In the rows, zero is written as 128.
X: rows in a few groups, each row roughly a mix of its group's directions (some rows in no group):
X (138 x 13):
[[131 137 132 188 149 113  90 175 136  83 139  98 133]
 [123 117 109 170  96  83 143 186 139 130  96 100 112]
 [111 132 104 154 109  69 171 115  85 134 109 103  99]
 [121 148 129  66 139  81 154 101  96 119 106 159 104]
 [154 122 181 137 158 121 130 122  87  82 178 117 134]
 [106 179 114 130 110 105 183 124 100  94 118 102  94]
 [130 112 112 145 138 152 175  85  82 128 178 107 149]
 [ 89 155 133 139 125 114 176 101  70 144 124 162 154]
 [ 95 183 149 155 134 118 162 118 107 162 112 171 154]
 [ 69 178 112 148 138 159 149 127 106  84 145 141 123]
 [175 120 195 125 144 138 116 123 105 120 158 165 159]
 [129 120  81 132 136 115 134 183 137  75 125 112  78]
 [154 126 103 150 133  80 130 151 105  68 126  88 101]
 [ 87 159 115  67 118 154  90 127 171 116 144 116 127]
 [115  99  70  71 134  88 135 137 141 121 163 140 118]
 [159  64 144 122 138 104 103 125 171 165 107 145 151]
 [ 80 170 136 169 133 158 120 109 105  89 158 151 153]
 [112  79 156 101 105 127  87 128 148 151 119  67 135]
 [145 153 138 100 117 151  76 139 175  90  86 124 149]
 [105 200 137 147 106 158  89 140 155 100 112 144 133]
 [100 105 162 150 153 169  78 134 142 112 163 127 168]
 [163 148 109 128 138 132 130 151 132  66 121 122  60]
 [165  92 108 124  82 125 143 126 139 157  77  86 108]
 [113 146  70 115 111 139 176 119 103 109  96 133  81]
 [126  90 121 138 147 143 123 143 181 108  71 173 115]
 [173 101 134 160 179 132 100  86  94 116 129 152 146]
 [ 73  95 134 105 119 125 121 116 153 173  89 142 171]
 [ 81 166 175 110 116 129 102 144 154 133 143 169 164]
 [130 164 129 157 135 121  96 135  88  78 181 121  98]
 [168 119 139 144 146 153 117 105  89  72 175 152 118]
 [190  99 155 145 134 130 133  93  78 147 144  97 120]
 [191 116 125 118 121 132  79 160 175 140 104 126 106]
 [ 75 121 164 136 120 116 130 112 135 188 136 140 178]
 [140 158 141 102 161 161 137  97 122 113 173 188 139]
 [115 164 120 127 112 149 158 177 120  61 136 149 105]
 [114 180 124  93 140 100  80 122 124  71 137 146 121]
 [127 127 105 123 149 153  97 161 210 127 144 106 134]
 [126 114 192 133 151  92 107 123 133 164 180 139 148]
 [ 84 132 150  83  98 123 111 142 122  72 125  85 117]
 [139 158 167 144 163 128 128 102 100 137 184 172 149]
 [122 154 138 150 121 100 167 143  59 142 112  94 100]
 [155 123 137 134 139 182  72 148 168  92 142 125 151]
 [141  76 128 112 106 107 135 120 157 188  79 137 131]
 [165  95 151 158  97 123 112 131 151 169 127  68 142]
 [133 153 144 184 126 132 101 121  83  86 176 116 119]
 [135  94  92 117 153 134  94 122 114  59 156 130  98]
 [195 112 146 159 140 126 155 139  81 118 130 105  92]
 [127 169  39 144 141 140 107 119 117 110 125 120 126]
 [ 96 163 178 152 122 124 105 125  84  87 163 147 126]
 [129  96 174 109  84  98 118 147 108 153 154  79 144]
 [122 139 133 133  91 128 192 144 132 135 129  57 120]
 [108 121 148 171 134 128 144 127  62  92 176 118 140]
 [147 132  85 123  98 110 169 149 105 123  84  98  82]
 [163 105 145  82 171 120  96 125 153 115 163 172 134]
 [138 141 132 149 129 182  92 106 151  72 146 167 142]
 [128  97 108 117 102 155 111  96 185 162  95  96 148]
 [ 88 129 150 120 121 168  65 140 134 139 171  92 120]
 [122 120  58 135 121  74 137 113 132 119 107 104  87]
 [ 96 162 132 149 107 178  85 147 150 174 149 138 142]
 [108 176  68 106  90 147 144 134 124 139  84 125 115]
 [180 137 160 171 136 125 120 151 142  72 141  94 115]
 [111 142 143 148 165 134 126  94  71 105 183 150 139]
 [145 109 164 130 147 191 126 111 116 165 147 164 164]
 [143 164 110 135 110 164 110 154 179  76 121 157 110]
 [ 99 194 110 130 126 124  92 142 178  94 115 131 114]
 [ 65 127  91 107 113 134  72 142 154 135 137 148 153]
 [ 80 128  89 106 113 126  85 148 185 140  97 131 122]
 [177 120 143  83 161  83  99 139 131 102 147 127  91]
 [141 157 131 140 142 156  93 150 124  56 156  92 124]
 [ 95 145 133  65 114  82 130  93 165 146 111 137 117]
 [128  75  75 101 156 149 149 177 119 129 130 108 110]
 [107 100  84 115  58 128 107 143 154 113 137 107 101]
 [195  96 162 167 126 108 128 132 154 139 115 120 168]
 [125 147 134 137 149 149 180  99  55 146 110 145 127]
 [111 107 139 104  96 172 110 105 170 183 122 146 155]
 [150  72  60 115 147 136 125  99 135  93 125 135 112]
 [114 126 181 111 118 120  83 152 152  89 182 127 136]
 [121  93 121 123 174 112 123 158 197 155 110 149 139]
 [121  98 140 123 134  80 130 159 169 169  92 167 150]
 [ 96 106  88 123 133 141  91 147 202 108 121 116 133]
 [163 121  94 126 164 145 140 115  83  76 162 150 107]
 [169  89 127 158 162 132  88 126 167 121 178 126 141]
 [178  94 170 122 163 151  88 121 125 110 142 148 164]
 [189 116 127 120  94 135 102 130 115 107 145  74  89]
 [135 162 127 186 114  76 133  94 151 114 146  92 115]
 [106 132  60 128  85 129 128 142 139  90  99  98 102]
 [ 90 180 177 158 136  85 161 133 137 131 144 146 129]
 [147 106  95 159 149 144 182 134  70 151 106 114 123]
 [112 169 107 165 124 174 132 152 142  69 112 127 101]
 [130 120 106 137  97 127 179 123  66 114 102  87 108]
 [113 108 118 128 123 134  90 113 197 171  95 110 154]
 [134  85 167  90 137 124 157 127 136 191 146 146 153]
 [140 111 127 147 140 136 162 142  63  67 131 132 100]
 [134  80 118 129 141 145 129 102 109 188 157 179 138]
 [126 141 123 116 115 152 158 115  60  75 166 126 116]
 [129 102  95 124  89 123 184 102  98 156  98 107  97]
 [124  85  97 123 112 130 176  88  89 176 123 144 126]
 [154 131  75 134 113 159 132 119 111  71 125  99  85]
 [148 119 155 105 136 113  73 116 162  69 161 115 131]
 [128 149 153 178 158 168  98 149 144 100 171 157 133]
 [ 50 154 107 139 128 123 150 178 136 105 122 116 128]
 [118 137  80 165 142  99 164 160  96 107 126  93  93]
 [172 147 104  94 165 111 118 116  89 112 166 160 159]
 [ 90 121 173 152 158 127 122 112 118 129 173 145 187]
 [131 123 107 140 145 165 103 201 174 143 112 132 147]
 [155 128 112 115 157 129 162  88  64 125 137 171 108]
 [150 130 141 120 161 105  72 161 151  67 145 131 129]
 [111 139 134 128  95 145  86 159 203 140 114 115 149]
 [ 66 177 135  88 139 105 128 126 103 106 158 117 107]
 [ 95 157 131 176 112 117 174 116  73 156 107 123 122]
 [105 147 128 102 138 139  59 122 178 104 145 164 127]
 [186  84  96 118 133 108 161 110 114 150 108 162 103]
 [181  70 145 149 144  85 129 131  95 149 135 110 116]
 [120 114 131 156  89 132 182  92  98 181 117 105 133]
 [141 129  66  79 137 131 124 134 155  98 101 147  84]
 [145 139  94 147 106 132 104 152 188 103 100  77 128]
 [158 101 143 108 131 117  85 110 187 178 120 140 149]
 [155  96  80 186 127 100 175 152 131 125 123 123 119]
 [112 158 106 140 108 182 110 144 114  95 150  85  86]
 [126 114 151 136 125 174 151  96 135 198 147 153 154]
 [138 144  75 130 138  83 105 150 158  84  99 108 101]
 [166  92 112  81 110  83 145 112 117 167 106 114 100]
 [160  83 166 106 103 170 130 133 105 157 142 165 157]
 [ 77 128 108 125  97 176 124 113  93 160 161  99 107]
 [136 107 116 141 138 197 157 115  94 176 110 146 148]
 [ 96 129 160 131 177 130 110 128 119  61 166 129 144]
 [129 173 138 128 171 154 127  80  91 119 163 165 129]
 [194 117 110 113  95 111 135 130 117 132 113  74  90]
 [138 112 116  92  95  95 135 118 139 200  89 126 140]
 [132  98 147 160 116 121 122  90 140 180  83 140 173]
 [136 114  70  84 142  82 110 108 147 107 117 146  92]
 [138 125 161 131 138 194 163 103  86 157 141 143 151]
 [187  77 113 168 107 157 146 116 110 135 131 101 112]
 [139  87 135  95 171 142 108 101 178 168 140 136 154]
 [102 182 103 112 107 132 144 140  80  83 130 123  90]
 [178  81 137 131 156 132 131 115 170 148 114 179 149]
 [ 89 116 117 102  98 104 155 120 149 174  66 132 122]
 [141 145 170 168 135 116 157 137  54 125 148 115 117]]

which group is each row in? (one row of each group first):
[ 84 172 122 150  96  97 159  99  99 115 114  96 101] => (79)
[124 111 149 118 147  76 162 101 112 178 146 176 135] => (37)
[175 130 168 132 144 136 119 139  87  84 175 147 106] => (31)

[140  78 108 140 109  89 126 176 148 133  98  83 107] => (31)
[147  98 135 125 135 127  99 151 191 120  67 143 147] => (37)
[204  88 105 154 130 162 114 139 143 123 119 142 104] => (37)
[ 82 186 110 128 138 141 107  97 131 114 173 162 146] => (31)
[ 97 115  87 109  93 100 146 150 158 157  76 102 127] => (31)
[158 124 138 130 179 159  92 173 137 126 134 178 152] => (79)
[131 167 153 146 163 127 114 128 103 115 200 155 152] => (37)
[138  98  81 133 128  85  97 161 151  86 131  97 102] => (79)
[143  94 155 143 133 146  87 121 132 161 156 124 197] => (37)
[100 148 109 151 154 117  81 184 176 109 142 133 122] => (79)
[151  45 108 137 152  81 131 125 108 131 134 131 128] => (31)
